500 stands for zero in the data rows.
Some points, one per row:
[548 508 417 547 382 550 366 666 654 697 433 610 702 688 607 491]
[439 328 594 624 582 701 591 467 588 420 579 511 655 587 409 483]
[424 420 599 630 343 366 408 670 567 511 396 385 628 641 514 422]
[468 415 825 652 779 581 999 283 235 448 587 178 374   0   0   0]
[357 464 520 647 438 517 383 594 824 476 496 669 617 351 437 413]
[363 561 409 425 364 401 413 552 606 390 458 666 371 566 487 433]
[473 605 476 339 556 503 526 621 517 521 458 545 437 554 467 541]
[634 530 615 336 613 366 670 348 318 131 755 684 579 104 317 705]
[359 534 493 549 555 385 602 332 497 400 617 596 647 438 328 255]
[576 365 367 706 565 532 458 225 384 412 677 557 573 207 444 573]
[530 395 513 703 586 450 589 336 577 457 574 477 640 555 520 546]
[505 679 620 386 313 371 293 361 639 379 788 616 529 491 365 505]
[602 739 705 502 517 477 632 488 612 588 644 697 833 439 365   0]
[585 491 572 502 149 535 662 664 443 591 420 373 452 796 510 464]
[514 426 606 540 507 382 234 177 667 413 639 634 623 484 547 717]
[482 523 575 495 501 399 526 457 540 491 540 585 571 722 440 251]
[649  67 565 849 643 518 698  37 932 375  93 438 542 540 846 561]
[623 368 503 565 619 655 592 511 407 376 499 495 378 534 473 679]
[428 653 600 246 259 453 275 598 532 479 401 391 544 657 515  95]
[338 625 431 640 264 347 294 225 965 262 744 723 590 588 426 251]
[563 515 558 558 647 628 673 367 247 236 689 407 666 275 358 511]
[669 718 513 380 517 587 378 385 560 353 800 684 701 347 442 760]
[359 423 472 271 492 754 734 404 851 455 624 423 552 404 571 460]
[558 446 429 625 446 567 449 578 522 624 551 572 451 410 456 457]
[523 523 404 386 499 493 648 513 479 662 408 488 414 416 552 457]
[622 477 305 525 504 460 503 386 490 666 346 372 336 299 310 536]
[316 435 421 358 392 672 919 409 446 524 349 472 380 218 505 735]
[421 538 457 619 519 457 559 645 334 519 325 381 367 602 560 452]
[451 597 392 592 209 420 385 698 362 603 546 363 540 546 452 452]
[494 546 510 461 569 508 667 395 477 517 506 465 522 377 488 545]
[429 254 391 652 644 637 416 198 434  18 642 390 563 329 410 584]
[397 950 543 316 443 477 626 643 459 474 568 413 329 642 343 464]
[514 524 543 463 569 509 446 550 631 518 529 487 423 527 525 587]
[559 543 517 504 602 657 729 453 477 557 554 529 491 367 507 502]
[539 294 862 681 493 472 433 480 521 636 711 194 393 539 570 889]
[583 578 370 573 602 526 567 467 569 336 588 512 630 613 608 718]
[463 580 480 512 509 466 492 485 233 546 318 479 445 488 407 468]
[524 551 557 577 493 424 481 664 472 521 498 547 521 602 574 425]
[254 768 729 300 575 637 494 761 421 381 531 537 462   7 577 674]
[642 588 312 399 567 477 621 684 453 663 285 392 300 444 645 463]
[481 277 400 660 472 656 570 978 498 910 394 463 500 613 645 577]
[460 597 524 615 511 311 336 599 641 366 505 474 706 604 475 607]
[243 501 350   0 410 542 336 633 684 343 265 677 343 225 452 599]
[462 485 490 341 614 450 431 548 399 421 364 487 344 513 610 605]
[505 516 463 803 108 106   0 999 333 539 774 420 622 738 600 133]
[497 453 631 563 484 740 571 507 421 380 385 479 214 413 606 825]
[461 414 440 509 644 671 627 488 330 356 389 369 393 498 623 748]
[452 525 513 292 525 534 487 633 337 481 340 397 548 704 483 412]
[553 560 510 228   0 222  89 999 441 459 627 999 521 729 710 568]
[461 433 601 485 549 384 411 373 626 498 423 455 462 820 427 423]
[438 579 608 428 477 513 331 572 504 538 462 567 465 496 527 418]
[568 463 629 553 438 429 547 486 496 531 601 404 433 431 602 647]
[392 450 440 665 350 567 401 433 383 599 322 591 315 241 408 391]
[482 397 587 566 592 256 333 222 540 544 418 608 450 444 433 298]
[432 226 517 544 564 559 609 543 464 530 502 429 593 610 661 560]
[472 389 579 655 548 492 534 586 564 611 464 465 556 472 517 550]
[462 650 447 432 522 474 243 512 395 500 449 599 474 506 472 477]
[438 386 361 432 491 545 506 536 418 589 314 489 424 560 471 480]
[738 534 355 649 491 565 766 873 152 831 645 537 473 623 767 869]
[360 472 622 319 262 455 315 543 393 446 480 421 556 465 678 648]
[475 571 441 496 348 522 506 440 514 502 454 523 524 729 483 334]
Then 12 other points, each followed by its number:
[643 355 536 640 467 345  83 416 872 438 677 903 697 491 446 421] 0
[677 410 557 734 485 631 630 333 573 503 627 430 703 320 422 512] 1
[478 579 646 584 614 501 965 320 196 478 599 331 561 128 370 567] 2
[554 436 464 583 486 401 457 494 529 503 506 716 538 490 529 491] 3
[520 469 472 577 524 417 487 578 478 474 381 438 459 500 586 581] 4
[609 409 411 466 503 197 384 408 722 314 404 761 583 534 488 504] 5
[476 482 578 522 495 522 503 496 576 552 417 471 504 533 684 397] 6
[465 484 574 561 454 351 393 359 532 537 438 497 371 706 568 490] 7
[553 503 440 519 609 663 706 298 334 604 568 389 437 355 499 632] 8
[421 475 417 410 491 411 429 439 619 490 714 688 411 531 444 439] 9
[515 737 221 237 568 620 592 583 398 591 481 362 259 801 494 619] 10
[571 435 342 798 711 743 771 406 400 379 519 452 767 708 458 416] 11
Which of these numbered points is nearest to each point below by angle, seen from the average point of the first points? Its number follows each.
[488 291 636 724 614 910 798 572 479 404 554 571 868 949 397 559] > 11
[547 540 486 381 739 739 409 491 474 246 505 453 817 543 473 225] > 11
[551 552 507 513 349 659   0 523 902 429 448 529 783 690 458 565] > 0
[519 529 447 684 731 537 843 369 651 769 241 418 442 555 874 216] > 6
[496 447 523 368 546 692 708 412 393 468 428 356 303 425 596 692] > 8
[408 403 695 355 560 623 560 515 596 616 420 381 486 530 552 525] > 6
[473 420 451 559 396 649 396 653 375 516 420 838 761 499 513 358] > 3
[516 466 464 493 521 616 547 545 457 600 443 397 420 383 448 542] > 8
[524 507 460 418 581 501 465 474 560 266 414 554 537 354 505 521] > 5
[834 251 650 912 538 682 634 280 495 649 692 700 605 259 457 355] > 1
[880 444 761 696 101 280   0 770 999 553 667 793 465 245 544 307] > 0
[520 428 464 508 555 530 578 514 474 497 455 561 531 544 541 496] > 11
[637 408 332 712 447 266  94 512 870 404 597 794 572 522 385 455] > 0
[490 580 573 468 462 565 408 646 296 566 542 430 429 633 396 563] > 10
[499 541 608 499 433 318 432 552 390 341 349 324 512 513 768 656] > 4
[553 545 501 450 490 512 704 490 524 436 592 506 517 266 407 483] > 2
[502 378 478 793 437 753 518 471 552 298 527 393 662 645 519 491] > 11
[541 577 538 437 516 513 635 476 477 426 500 592 603 643 565 417] > 11
[279 567 522 278 357 251 233 475 712 499 445 420 129 999 588 402] > 7
[567 506 493 544 540   0 452 336 726 451 467 604 461 365 469 401] > 5
[562 829 616 499 999 360 886 302 210  11 999 863 999  54 241 638] > 2
[502 212 314 350 999 341 538 106 642 511 449 681 523 561 593 781] > 5
[115 416 478 640 461 312   0 287 999 650 583 872 620 226 574 779] > 0
[543 626 353 430 646 521 537 495 399 573 352 558 463 548 525 462] > 10
[439 512 558 624 512 375 443 410 422 526 467 437 507 661 553 494] > 7
[451 367 497 640 454 387 430 411 625 554 516 651 448 434 625 520] > 3
[617 210 415 676 558 667 507 126 593  95 709 241 831  52 527 904] > 1
[448 660 373 281 542 699 566 579 398 503 269 448 421 441 555 603] > 10
[351 359 517 553 351 248 407 291 798 244 420 409 400 828 536 391] > 7
[602 459 682 635 275 488 479 501 446 409 794 357 764 530 339 281] > 1
[561 366 142 768 657 610 634 152 349 329 328 385 248 402 468 760] > 8
[560 404 400 546 546 576 428 513 480 592 494 609 639 487 530 437] > 3
[483 606 406 481 556 536 552 638 463 539 499 629 375 534 586 571] > 10
[219 820 432  49 542 489 624 817 626 396 263 707 308 569 443 696] > 10
[452 419 640 701 513 520 533 472 586 566 364 505 448 562 590 389] > 6
[485 489 515 509 488 610 519 627 568 582 348 475 481 453 738 532] > 6
[468 504 609 420 412 512 554 498 388 688 215 350 439 571 592 376] > 6
[454 500 681 626 482 451 511 541 509 471 466 403 504 437 679 500] > 6
[352 552 646 477 686 559 611 523 391 445 626 478 509  54 469 719] > 2
[376 545 501 469 563 494 509 404 537 516 538 547 488 581 251 436] > 9
[639 369 524 598 598 567 579 358 402 441 591 565 575 384 417 426] > 1
[323 364 273 505 687 725 732 458 362 528 347 280 425 257 599 755] > 8
[305 667 334 313 418 254 261 640 503 513 409 618 648 634 538 576] > 5
[539 710 724 438 476 465 505 386 347 168 549 513 648 292 288 273] > 2
[584 421 529 532 594 644 999  53 448 999 665 247  22  90 381 623] > 8
[478 591 418 974 285 138   0 795 143 898 628 457 331 999 540 307] > 7
[458 461 401 566 493 406 386 540 603 412 437 615 572 590 471 475] > 5
[557 484 536 537 547 646 594 450 478 456 528 494 641 498 485 481] > 11
[474 467 675 626 605 405 495 563 706 376 598 694 751 408 350 283] > 0
[635 354 555 682 520 509 470 290 723 584 748 535 504 312 517 605] > 1
[352 277 597 612 624 694 559 119 605 195 748 591 808 328 400 997] > 1
[413 469 795 644 467 450 531 480 638 425 490 239 495 404 601 420] > 6
[482 446 551 558 473 530 571 466 368 419 685 293 540 244 371 542] > 2
[342 638 474 239 596 491 629 571 127 214 473 648 303 220 436 382] > 2
[705 415 562 588 437 405 528 219 473 455 414 433 528 332 554 524] > 1
[500 485 513 498 545 617 650 506 558 633 413 447 534 655 592 458] > 6
[641 784 484 287 380 581 664 717 416 386 223 410  65 699 611 622] > 10
[649 415 372 250 608 896 691 474 410 581 395 446 355 358 404 553] > 8
[500 436 470 553 469 460 392 568 547 565 463 620 473 529 517 470] > 3
[538 568 710 275 538 645 815 458 151 449 601 257 449 302 394 573] > 2
[512 397 484 500 571 582 546 499 525 503 514 492 470 298 546 688] > 8
[773 857 580 350 677 687 963 274 345 280 712 552 801   0 668 559] > 2
[454 786 269 455 492 506 703 665 325 550 451 341 207 486 555 659] > 10
[451 572 562 354 481 454 644 373 563 460 434 467 471 463 439 412] > 2
[277 735 507 349 394 601 404 661 360 614 390 349 372 738 375 300] > 10
[464 607 521 472 485 505 477 583 445 541 504 476 442 575 414 471] > 10
[663 170 472 606 736 535 814 206 268 483 490 527 505 418 694 775] > 8
[523 469 479 605 537 451 438 554 443 471 449 419 429 468 565 598] > 4
[504 250 867 786 417 428 537 259 504 164 643 386 562 379 594 458] > 1
[539 576 421 491 293 541 480 575 533 604 414 444 719 440 629 451] > 6
[458 563 389 634 316 507 194 484 807 564 533 656 589 609 237 260] > 0
[695 415 463 885 730 406 550   0 670 369 901 791 948 255 688 669] > 1
[525 474 438 538 445 396 487 497 635 586 535 613 562 612 544 541] > 3
[926 664 513 836 260 493 101 387 733 638 902 841 362 433 364 134] > 0
[447 453 384 649 474 426 445 517 531 571 417 480 506 448 628 602] > 4
[687 448 546 489 119 140  36 587 569 661 598 616 150 999 359 141] > 7
[527 538 606 254 878 215 760 309 573 698 298 244 359 551 556   8] > 6
[497 564 558 613 448 444 381 434 603 480 620 549 451 374 448 441] > 0
[652 124 180 715 443 594 342 513 679 508 355 655 438 557 459 346] > 3
[509 524 390 464 592 464 531 575 483 515 116 449 412 499 491 539] > 4
[422 438 596 462 718 613 419 627 442 601 495 479 493 491 596 512] > 6
[586 655 635 658 552 461 656 454 380 398 603 317 752 250 452 523] > 2
[379 693 587 265 477 399 444 498 485 492 651 564 627 523 353 369] > 9
[362 657 521 378 550 392 505 314 387 308 641 528 487 591 232 335] > 9
[287 513 677 327 260 435 465 606 519 347 741 541 385 681 534 471] > 9
[584 319 607 837 170 396 336 175 822 347 639 548 824 609 414 445] > 0
[512 539 522 477 562 350 473 383 542 380 565 513 499 522 414 516] > 5
[425 509 491 259 575 435 299 312 482 239 822 655 676 497 272 644] > 9
[577 499 334 601 390 433 278 476 642 572 517 629 494 511 423 388] > 0
[587 447 370 659 649 690 564 697 487 672 447 456 597 999 632 446] > 11
[507 432 598 673 393 503 235 999 956 445 577 444 386 787 467 521] > 0
[557 407 458 542 482 456 470 440 487 517 556 569 508 553 410 469] > 3
[657 285 328 578 686 723 408 428 248 564 513 882 917 374 439 720] > 3
[699 484 413 521 527 561 504 536 572 458  25 478 441 590 530 587] > 4
[537 423 510 533 533 504 543 463 529 553 516 480 518 437 500 497] > 1
[501 467 558 574 514 491 582 512 626 402 531 410 554 604 480 496] > 11
[740 588 319 398 402 473 487 660 816 505 464 936 405 303 344 352] > 3
[378 374 506 341 543 385 527 427 526 401 465 454 594  65 445 704] > 2
[537 376 443 448 566 433 482 545 389 498 368 402 444 635 594 558] > 4
[515 440 552 537 495 473 528 502 518 532 472 458 518 462 486 484] > 1
[485 479 636 604 583 164 665 426 553 537 493 449 491 847 650 305] > 7
[490 492 526 594 472 491 442 464 544 494 559 478 506 395 474 490] > 1
[496 560 543 370 769 252 313 495 511 458 313 382 654 655 864 877] > 4
[459 571 452 401 501 511 567 571 380 449 538 495 508 363 490 563] > 2
[494 410 940 774 350 401 534 446 677 292 467 399 920 326 753 637] > 1
